These are runs of 4 systems, one row a step. Runs of the same system follow the same rule from any start.
In the rows, 128 means zero.
Feg, seq 1 (7 x 64):
[[141 143 104  89 107 105 106 105  79  92 158 109  89  96 156 140  92 115
  141 120 150 106 141 108  73 149 144 110 117 164 196 150 108  72  82 127
  175  88 110 171 130  95 159 153 119 125 131  84 120 145 171 182 145 100
   77  91 153 130 164 109 170  90 109 162]
 [148 130 104  85 112 110 117 120  91  96 161  98 110  87 159 143 103 130
  141 132 153 104 141 108  71 150 137 130 100 170 197 145 106  69  84 127
  171  76 109 159 127 100 173 142 114 116 126 100 136 125 165 179 124  99
   83  80 148 129 161 100 182  87 124 160]
 [151 120 107  90 116 116 126 126 103 101 158  92 126  92 150 151 112 144
  134 142 158 105 138 115  80 156 132 147  89 168 202 144 109  67  97 119
  159  75 109 150 127 109 181 131 108 101 122 113 151 108 159 170 110 100
   92  71 142 128 158  99 191  86 135 149]
 [148 108 112  92 125 125 137 137 123 101 153  84 155  96 143 157 130 158
  134 152 161 112 134 127  89 156 125 165  79 160 202 140 113  75 111 111
  149  76 112 129 120 117 185 121 106  87 116 130 160  94 148 154  96  99
  105  65 135 126 155 101 195  84 151 143]
 [147  97 118 102 131 135 148 149 141 109 150  78 176 109 142 158 141 172
  129 162 160 119 133 134  99 156 114 181  76 151 197 139 124  88 130 108
  127  80 112 118 115 128 183 111 104  85 110 141 166  82 138 142  81 102
  120  61 127 124 152 102 192  91 163 137]
 [147  95 124 107 133 141 158 156 155 120 144  75 191 118 137 156 154 178
  124 166 162 125 127 144 113 148 110 192  76 142 187 133 132 100 145 103
  112  88 116 106 109 141 176 102 102  77 105 155 178  73 125 127  77 109
  137  70 123 120 146 105 186 101 169 127]
 [141  88 125 122 133 145 165 160 170 129 139  83 202 130 128 152 160 183
  124 168 150 129 119 154 126 144 101 197  82 133 170 128 139 116 160 103
   99  99 120  96 111 148 169  94 104  81 108 168 182  66 113 117  69 113
  150  82 120 122 134 112 174 110 167 119]]
ribus, seq 2, 7 rows:
[[141 103 121 151 119 133 170 149 164 148 133  95 170 156 132 168 122 176
  143 172 117 127 127 177 110 144 115 178 107 158 163 134 165 104 176  89
  119 122 118 129 118 127 181  96  82 111 115 136 183  64 110 166  77  99
  156  92 128 135 117  89 189 121 135 130]
 [146  94 124 147 120 125 164 147 168 155 127 115 166 142 125 163 128 177
  146 174 107 131 129 167 131 132 116 187 102 149 145 126 148 107 171  87
  116 127 120 110 132 133 174 100  88 112 126 147 187  61  93 154  82 108
  166  96 124 133 112  92 180 135 125 123]
 [150  85 136 144 123 112 158 149 170 163 126 139 161 135 115 153 138 173
  136 175 101 132 128 150 158 121 104 190  95 139 108 109 128 103 175  89
  124 134 122  91 141 138 163 107  99 117 140 159 186  56  70 150  80 127
  173 105 114 136 105 104 175 146 118 111]
 [149  76 142 142 137 103 150 151 169 169 117 163 151 131 105 143 155 165
  128 174  99 125 131 134 178 107 108 185  91 128  78  99 108 106 165  98
  123 144 125  73 149 148 144 118 114 120 146 166 169  59  56 138  87 145
  179 110 107 139  96 117 153 153 114 103]
 [144  76 148 131 141 106 140 151 163 167 113 172 148 123  99 130 161 154
  120 160 109 129 126 119 191  99 107 187  91 112  60  94  94 110 160 100
  124 141 133  64 154 154 128 128 134 122 157 170 158  68  47 122 100 154
  182 118 104 137  94 130 136 163 113  99]
 [136  79 150 124 149 106 125 152 153 163 111 179 138 118  97 123 170 145
  116 152 115 134 122 105 201  87 108 180  95  98  51  95  83 121 151 112
  116 142 139  56 160 160 108 134 145 119 159 173 137  84  49 105 110 163
  179 124  99 132  95 141 119 164 110 102]
 [137  88 150 119 147 105 116 147 145 154 113 184 131 112  94 113 174 128
  115 137 121 138 121  95 205  90 111 169 101  89  49  92  78 131 138 119
  114 138 144  54 158 161  94 141 159 123 157 168 126 102  50  91 122 162
  172 133 104 131 102 152 103 166 108  98]]
Gep, seq 3:
[[121 148 142 170 118 175 165 131 193 126 112  97 181 171 111 127 130 142
  133 130  88 158 108 183 146 142 100  96 172 120 115 131 197 201 155 138
   90 152 106 148  95 128 126  82 103 133  92 161 172 140 160  95 108 138
  125 175 121 126 115 137 102 152 167  93]
 [120 152 134 170 110 177 165 129 187 126 119  84 174 172 119 137 120 143
  139 130  92 161 108 185 128 149 104  98 176 129 134 142 210 196 152 135
   95 138 106 161  93 119 135  74  96 140  88 151 173 140 168 103 106 126
  121 169 129 127 112 128 115 146 164 102]
 [125 154 124 169 107 180 163 120 182 124 122  72 172 172 129 140 113 143
  151 122  95 160 107 188 115 151 113 100 178 136 155 152 215 195 152 133
   94 128 106 171  98 112 148  75  91 140  89 138 172 142 180 114 113 109
  119 157 138 126 119 117 125 142 157 112]
 [130 156 119 166 104 176 167 123 175 120 128  69 163 175 133 147 110 145
  155 128  99 158 113 191  98 156 117  96 173 149 172 154 212 184 150 130
  104 118 107 179  96 104 152  75  86 141  88 128 172 142 186 125 112 104
  111 149 140 129 122 113 140 132 155 120]
 [132 159 119 162 103 174 165 120 166 120 131  66 160 175 137 152 100 145
  152 128 105 148 121 189  90 159 123  98 170 159 177 157 212 171 148 128
  113 115 110 184  98  99 165  84  84 142  87 118 169 136 189 142 115 100
  109 144 139 128 129 104 147 126 154 129]
 [134 158 117 163 101 167 166 120 160 119 132  67 156 168 141 152  93 145
  151 130 106 141 127 189  79 164 130  98 161 163 186 158 201 157 145 125
  121 116 109 190  94  98 166  88  77 139  90 111 163 138 192 156 110  96
  109 135 141 131 131 100 156 117 151 133]
 [128 155 113 157 108 158 161 119 141 118 132  70 151 164 147 157  92 147
  149 132 116 133 127 183  73 167 134 100 155 168 193 159 197 142 143 121
  133 116 109 189  99  95 173  93  83 136  92 106 159 133 194 161 112  94
  105 127 138 127 136  97 164 105 148 143]]
loker, seq 4 (7 x 64):
[[158  78 122  92 134 111 133 148 135 131 138 116 148  96 126 152 158 164
  135 156 151 120 138 108 136 124 115 197  61 138 153 119  87  78 131 101
  134  75 126  87 151 134 168 133 122  90 138 146 165  70  92 142  95 116
  143  67 120 133 131 107 190 117 126 128]
 [156  90 119 105 123 107 142 142 139 135 142 116 146 103 132 158 141 167
  140 159 139 120 138 126 119 134 120 189  73 155 162 126 104  71 141  92
  139  86 124 107 144 125 179 123 107  94 135 132 173  65 102 166  91 107
  145  62 130 133 131  97 199 117 119 132]
 [158  97 115 123 115 107 145 137 137 137 142 114 139 120 134 166 118 166
  145 167 123 116 138 140 111 140 121 178  89 166 171 129 124  67 144  91
  146 100 117 126 139 117 187 119  91 112 132 126 177  66 107 183  91  98
  142  72 134 135 128  83 203 112 110 141]
 [155 109 112 134 108 105 152 129 138 140 141 118 127 134 142 168 103 163
  159 164 107 117 141 157  97 140 128 161 103 176 170 136 139  67 149  90
  150 112 112 147 135 105 187 119  83 122 136 114 174  75 118 198  98  95
  139  86 134 139 126  76 203 118 107 144]
 [153 125 110 153 104 104 150 122 133 143 138 123 117 146 138 170  87 156
  162 157  96 118 146 163  87 145 133 140 123 183 166 144 153  80 149  87
  159 127 114 168 137  96 184 117  78 138 133 103 170  86 131 208 108  89
  136 100 138 141 117  77 201 120  97 148]
 [151 142 110 165 103 107 147 108 126 141 133 128 107 165 141 170  73 145
  170 146  85 123 155 173  84 147 137 118 142 183 159 149 165  91 153  89
  162 135 119 184 137  89 175 121  79 152 134  94 159 100 143 215 124  90
  134 118 140 140 118  74 186 125  87 150]
 [148 154 105 177  97 107 144  99 123 143 131 134  89 167 142 164  69 133
  172 133  79 132 152 175  84 145 142  99 161 180 152 150 172 105 150  96
  156 145 123 198 139  84 162 121  82 163 133  85 153 120 146 213 137  91
  133 135 144 142 118  79 173 131  88 150]]

Name the system that made each run.
seq 5, 3 rows:
[[150 122 118 176 110 113 159 127 158 160 127 131 131 170 128 171  99 163
  166 161  82 142 144 179 114 134 123 149 134 164 139 134 170 110 179  84
  135 143 124 155 139 109 167 106  78 143 132 121 176  81 107 188 105  99
  162 120 129 137 103  79 176 144  99 132]
 [140 135 119 189 109 130 161 124 156 158 122 122 135 188 129 164  98 157
  163 151  84 138 144 193 104 141 128 132 151 163 143 139 182 126 184  88
  127 155 130 165 130 106 165 100  77 146 123 111 164  97 127 182 110  93
  162 133 129 137 102  82 169 137 109 139]
 [130 148 116 194 109 139 166 118 155 157 116 115 137 195 137 157  93 146
  159 141  85 139 141 198  96 147 131 116 167 160 146 146 202 144 184  95
  121 155 130 175 123 104 156  98  77 149 116 109 157 108 142 175 117  96
  156 146 137 133 105  89 157 140 116 138]]
 : loker
seq 6:
[[131 128 142 199 121 118 161 127 168 170 100 164 138 193 109 145 111 148
  147 155  60 142 137 185 153 123 116 127 160 135  80 122 172 143 189  95
  116 194 130 138 128 128 131 100  93 156 129 139 162  96  97 154 112 133
  179 166 116 137  86 110 122 163 111 109]
 [132 119 136 193 124 129 168 139 173 169 109 144 154 189 116 154 118 159
  149 160  76 140 140 187 138 127 114 146 147 137 106 126 178 140 195  88
  113 178 131 133 128 129 146  96  89 139 122 140 171  83  99 153 100 121
  181 149 113 134  95 103 143 159 120 118]
 [135 114 131 183 123 137 171 145 174 161 115 115 164 179 121 158 123 172
  144 166  90 138 128 189 133 133 111 161 131 143 126 126 179 140 200  92
  106 156 131 128 122 131 159  89  85 126 118 142 178  76 103 151  88 110
  175 126 125 136 102  97 156 141 131 116]]
 : Gep
seq 7, 3 rows:
[[141 125 113 121 115 140 155 135 131 116 147  72 159 129 152 157 107 159
  134 154 144 108 133 161  70 164 133 149 106 173 203 148 148  90 135 114
  142  99 111 155 102 111 194 104  87 109 105 117 161  98 164 172  90  92
  113  83 138 133 147  91 193  85 155 148]
 [139 125 112 110 120 132 141 131 121 104 151  77 147 113 152 156 109 152
  134 151 151 105 137 145  68 159 131 148  98 171 208 150 134  80 120 115
  148  92 104 155 108 109 186 117  96 104 111 114 157 102 165 170 101  94
  105  80 142 127 155  97 194  82 147 150]
 [145 125 108  95 116 121 130 126 109  95 156  88 134  98 149 152 108 149
  139 142 155 111 138 126  76 161 133 145  94 169 205 144 117  72 102 121
  157  80 108 154 116 106 177 127 106 104 119 111 151 111 166 170 109 100
   93  75 142 128 157  99 189  86 139 151]]
 : Gep
